Named turns come first, each shown by rows before and after it. Which turns, in which order, take the first row of each pair that follows to the second? Write the first one first, as in the answered first pair.
W (before => after):
[ -5 -18  -2   8  -2  -3 -12  11] => [ -8 -17   1   4  -5   1  -9  12]
[-14 -29   2   9  -9 -15  22   2] => [  3 -28  11  -2 -18  15  23   9]
[-25 -26   2  13  28  -8  10 -10] => [-15 -25  15 -11  16  19  18   3]
Y (before => after):
[  7 -26  11   6   9  39  16  29] => [ 27 -20  17  -4  -6  36  26   2]
[ -5  -2  20 -42 -24  19  24  -8] => [ -4   0  14 -24 -29 -12  29 -34]
[  6  -4   1 -11  28   6  -3   0] => [ 12   1   6 -17  21   7  -1 -11]
H (before => after):
[ 37  20  20  17 -21   5  20 -20] => [  9  39  11   0   3  28 -25  21]
[ 21   4  -8   7 -18 -18  11 -34] => [ -3  25 -15  -6   4   7 -39   6]
[  3   9   3  -6  30  11 -14  16] => [ 17  -8  13 -10  13  -3  27 -15]
Z (before => after):
[ 20  10   2 -19 -27  17   0  -4] => [ 14   9   0 -17 -31  20  -1   4]
[-37 -28  -8  22 -30 -20  14  18] => [  7 -44   7  35   0  -4  34  -1]
[-23   4 -16  19  -9 -24 -19  11] => [ -8 -26  -1  36   8   3  -1  22]
[  4  23 -12 -22  22 -15 -14 -21] => [-32   8 -12 -19   7   0 -18  21]
Then:
(2 to 3 turns a pair)
[-11  16 -10   3  -4  32  -6  27] => [26  4  1 16  9 32 13 -4] : Z, H, H
[ 28   9  11  -2 -26  17  -2  -3] => [ 16  10   3   6 -42   0  -3  -1] : Z, Z, Y
[  1 -30  -4   4  -4  -6  -5   3] => [-12 -19 -12   1  -1 -18 -16   3] : Z, Z, Y
[ 15  14   4 -29  25  -3  -4 -20] => [-16 -22  10  -3  19  19   5  29] : Y, Z, Z
[ 34  15   4  -5 -41  16  11  -7] => [  9   4   3   3  12  42 -10  38] : Y, H, Z
[  8 -10   7 -19  18   0  26 -17] => [ -8 -15  -4   2  23 -22  20 -15] : Y, Y
[  7  20   0 -30 -26   8   1  -6] => [  6  21  -4 -22 -24  11 -12   1] : H, H
[ 12 -11  11  23  25   4  -1  22] => [ 25  28   0  -9   1 -21  -7 -16] : Y, Y, Z
[-20 -26   3  -5  -9  14  25  26] => [ -9   7 -12  -4  -7 -38  14 -24] : Z, Y, Z
[-8 -5  5 12  9 29 -1 47] => [14 -8  4 43 -8 16 -2 27] : H, H
[ -5  14  -4  -9 -21 -31  16 -18] => [ 12 -18  10  34 -13   2  18   8] : Z, H, Z
[-13 -12  18 -30  26  13  20  -7] => [-27  18   3 -27 -11  19 -22  14] : W, Z, Z
[ 18 -13  12  24 -15   3  12 -18] => [  9  25  -1   0   9   4 -29  -9] : H, Z, Z
[-36  -1   3 -16  -2   9   9  20] => [-4  0 11  6 27 28 -3 16] : Z, H, H
[ -4   3  -8  20 -21 -15   4  -7] => [  6  -8   2  30 -13  -5  11 -10] : Z, Z
[ -8 -11  -6  15  37  -2 -11  -4] => [ 25 -13   8   4  22  16   9 -22] : Y, Y, H
[  3   7 -10  16 -46  -3  -5   3] => [ -7 -14  -8  39 -22   5  -5  18] : Z, W, Y
[-17  -6  -2   3   9   1  22  32] => [ 12   1   9 -15  -8   7  37   8] : Y, Y
[ 12 -15  15 -10  -9 -22  27  -2] => [-17   2   5 -32  -1 -17   1  25] : Z, H, H
[  8   3   2 -27  28  30   0  22] => [ 50  16   1   2  -2  17  -6 -15] : Y, H
[  1  24   0   7   5  28 -28  17] => [ -9  21  -6   9  17  19 -29  19] : W, Y
[-13  11   0  -7 -36   6  23  -4] => [-33  21  -7 -10 -21   5   4  10] : H, W, H
[  5  15  -9  29 -44 -17  -5 -30] => [-33  -8  -3  23 -48  11   2  24] : Z, W, Y
[ -8  26  -6 -28   4 -11  -4 -15] => [-11  11  -4  -5 -28  16 -13  24] : H, Z, W
[ -1   1   4 -11 -23  26  -7  15] => [  2  11  -7  -3 -34  -6  -5 -13] : Z, Y, Z
[-14   0  -2  10  -2  21 -32  36] => [ 16 -13   6  35  26  19 -22  12] : W, Z
[-12  10 -14   1 -13  11 -14  25] => [-15   9 -20  11  -8  -3 -14  20] : W, W
[ -6  32  -6 -27 -37  14 -29  20] => [ 18   9  -5  42 -24  12 -37  14] : Y, Z, W
[-24  -5   0 -16 -12   1  13  12] => [-16   8  -1 -21 -11 -12  11  -1] : Z, Z, Z
[ -7 -25  15 -25 -21   9  14   7] => [  3  -6   9 -31 -20 -13  10 -20] : Z, Z
[ 26   9   4  -2 -12   4   9 -24] => [ -2  23  -6  -2 -10  17 -24  11] : H, Y, Z
[ -1  18 -14   6  13  -4 -22   2] => [ 13  21  -7 -11   5  10 -17  -5] : Y, Y, Y
[  7  12  -4 -20 -36 -14   7   0] => [ 26   4   4  14 -10  23 -17  26] : Z, Z, H
[-17  31 -17   1  12 -36 -20 -27] => [-11  24 -11  -2   9 -41  -6 -37] : H, H
[  5 -20  15  -8 -21  11  23   0] => [  2  -9  -1   6 -16 -23  19 -24] : Z, Y
[-12 -12  -4  -8  35  -7   8  -9] => [ 26   5  -1  19  12   4 -11 -19] : W, Y, H
[-14 -21  10  10  -8 -10  29 -15] => [-20  -8   9 -10  28  15  -1  11] : H, Z, H
[ 32  -8   2  -8   9  19   7 -10] => [ 12 -12  -6   3   9 -17  21 -24] : Y, W
[ 53   1   4  27  -5  14 -10 -33] => [  9  -7 -11  59  18  -4 -29  -5] : Y, Y
[  3 -17  14   2 -20   5  31  -2] => [  7   9  -1  23  -4  18 -24  15] : Z, H, Z
[ 18  13 -16  27  27  13  -8   5] => [ 31  17 -14  24  14   5   3 -16] : H, Y, H
[ -2   3   7 -24 -10  20  -7  18] => [ 21  12   5 -28  -3  12  -6 -10] : Z, Z
[-17  -8  18 -14 -44  20  12  12] => [  6 -16  25  -6 -44  18  25 -10] : Y, Z
[ 26   6  -7  30 -37  -2 -22 -10] => [  9  16 -10  20 -24  14 -44  13] : H, H, H
[-15 -17  10   3  20 -21  19   0] => [ 18  11   3  16 -14 -21  -7 -17] : W, H, Z
[  6 -10  -2 -26 -23 -14  30 -37] => [-25   7  -8 -54   6  11   0   6] : H, H
[ 12 -11  22 -39  23  49  17  14] => [ -4  18 -17  -2  26 -47  -4 -44] : Z, Y, Y
[-27 -23  10  16  16   1   4  29] => [ 16 -16  26  -9  -2  34  11  14] : W, Y
[ 21 -19  14  19 -37  19  12  25] => [ 19  23  -4  -1 -48 -20  -7  -7] : Z, Z
[ -9 -23   2   9  13  -3  16   2] => [-15  -3  -9  -6   2 -26   5  -9] : Z, Z
[-34  -3 -10   2   4 -11   2  11] => [ 19   6   6  -4  11  24 -10  -2] : Y, W, Z
[-25  15 -20 -12  19 -25 -15  -1] => [-10 -31  -1  14   4 -15  33  -3] : Z, H
[-25  -9   8   3 -19  20   3  43] => [ 28  37  -3  12 -15  -6 -26 -14] : W, Z, Z
[ 13  17   5 -15  -9  17   4  -6] => [-18  22 -11 -10   8  -8 -10   5] : Y, Y, H
[-26 -12   4 -22  22   3 -13  24] => [ 36  -9  11  13  21   0  -8 -18] : Z, Y, H
[-34 -17  -8  24  -7 -29  10   3] => [ 10  10   3 -25  -9 -20  23 -36] : W, Z, Z
[  2  12   0 -32   9   2  16 -23] => [-41  -7 -11   0   6  -7   8  14] : Y, Y, Z
[ 10   3  -5   9  -9  21  17 -13] => [  1   0  -3  10 -12  24  11   2] : Z, Z, Z
[-34 -26   3 -26   2  12  29  15] => [-21   1  -9 -27  -2 -33  23 -29] : Z, Y, Z
[  6  -9   2  41 -12   6  -7 -12] => [ 22   2   4  28   4   9 -12 -23] : Y, Y, Z
[ -2  -1  14   6 -53  16  -2  19] => [-14  -1   1  26 -49 -23   0  -1] : Y, W, W
[ 18 -16  25  -1   1  27  19  15] => [  8  36   0  -3 -12  -5 -30   0] : Y, Z, H
[-42  -6  -2  -8   2 -24  11  13] => [-20  -1  13 -40  -2  11  18  11] : Y, Y
[-22  -9  -6  10 -17   5  -2  31] => [ 23  -9   6   4 -24   7  21 -11] : Y, H, Z
[ -7  14   6 -23  11  13 -10  16] => [ 23  -4  17   1   2   5  18 -13] : Z, H
